In the rows, zero is written as 128.
Each path below is one point turned by a fixed rotation once a step. After each direction that follows a path, write how fast that rotation turns it, in degrees a step (0 if it stays still).
Each turn is a multiple of 5 degrees from 10 to 175, or 0.
Each row of a path follows its step; steps can be skipped.
path 1
step 0: [135 114 145 137 135 122 114 126 126 129 127 138 117 136 126 136 126 130
 131 126 138 132 129 127 113 126 124 127 118 124 130 129 138 134 139 136
 131 124 137 127 122 106 124]
step 1: [135 121 126 136 127 128 119 122 129 136 117 122 120 114 122 128 119 137
 127 140 136 123 144 137 137 117 133 114 127 126 117 129 131 125 117 123
 129 137 131 125 131 127 148]
step 2: [142 145 125 129 131 122 129 130 131 129 123 140 138 125 112 117 134 127
 131 119 117 131 136 130 119 120 132 134 121 120 136 133 127 124 125 127
 126 125 131 152 125 131 140]
step 3: [132 123 147 120 127 128 120 133 121 131 136 142 124 122 121 134 131 133
 132 121 133 131 136 117 131 127 106 118 128 120 130 125 126 128 131 122
 127 145 124 136 120 125 112]
step 4: [141 121 131 130 121 119 131 133 135 128 136 110 122 121 120 126 130 121
 142 125 129 127 146 136 128 114 121 126 130 138 128 126 134 138 116 129
 126 125 134 114 129 113 128]
step 5: [126 140 126 129 134 129 125 135 137 143 135 123 127 130 135 123 137 125
 136 133 120 111 134 126 125 112 132 120 138 119 136 138 132 124 121 116
 127 131 119 139 128 143 139]
step 6: [129 132 137 125 125 132 118 127 133 138 145 144 125 139 113 114 137 118
 133 126 139 126 127 120 121 129 128 135 136 125 127 112 123 134 137 137
 134 126 130 137 122 126 120]
step 7: [132 116 138 131 128 112 130 134 125 124 137 131 108 133 137 136 132 126
 134 128 141 130 134 124 133 130 122 116 136 126 118 116 127 127 121 131
 117 129 130 116 136 126 146]
step 8: [123 144 117 126 125 118 122 130 143 131 116 117 132 137 124 121 122 131
 142 124 123 123 126 116 124 114 133 128 126 125 119 126 118 131 115 127
 134 128 130 126 131 125 148]
step 9: [122 129 121 136 147 132 116 126 118 129 130 145 140 135 129 126 132 120
 144 116 131 130 124 119 124 129 125 127 133 122 136 125 132 134 135 132
 127 149 125 139 127 130 133]
step 10: [119 111 128 116 134 115 131 124 128 135 132 134 118 130 117 132 118 127
 126 129 128 134 139 126 132 127 121 125 123 145 124 105 135 134 124 136
 131 134 121 126 122 116 130]
Directions:
[131 125 125 125 124 127 130 134 128 127 126 130 130 126 127 130 130 124
 127 129 126 125 131 133 126 129 126 124 130 128 129 130 125 130 128 127
 131 130 128 129 122 128 126] -> 40
[129 124 127 128 128 126 132 123 126 127 130 124 126 128 125 129 129 123
 128 129 134 125 128 128 129 132 125 128 124 129 128 129 129 125 127 125
 131 130 126 128 131 124 130] -> 115
[125 125 132 130 129 124 131 125 128 124 129 130 126 124 126 126 125 129
 133 128 128 126 127 132 131 127 130 123 129 129 128 127 126 130 134 130
 128 128 128 127 129 128 125] -> 115
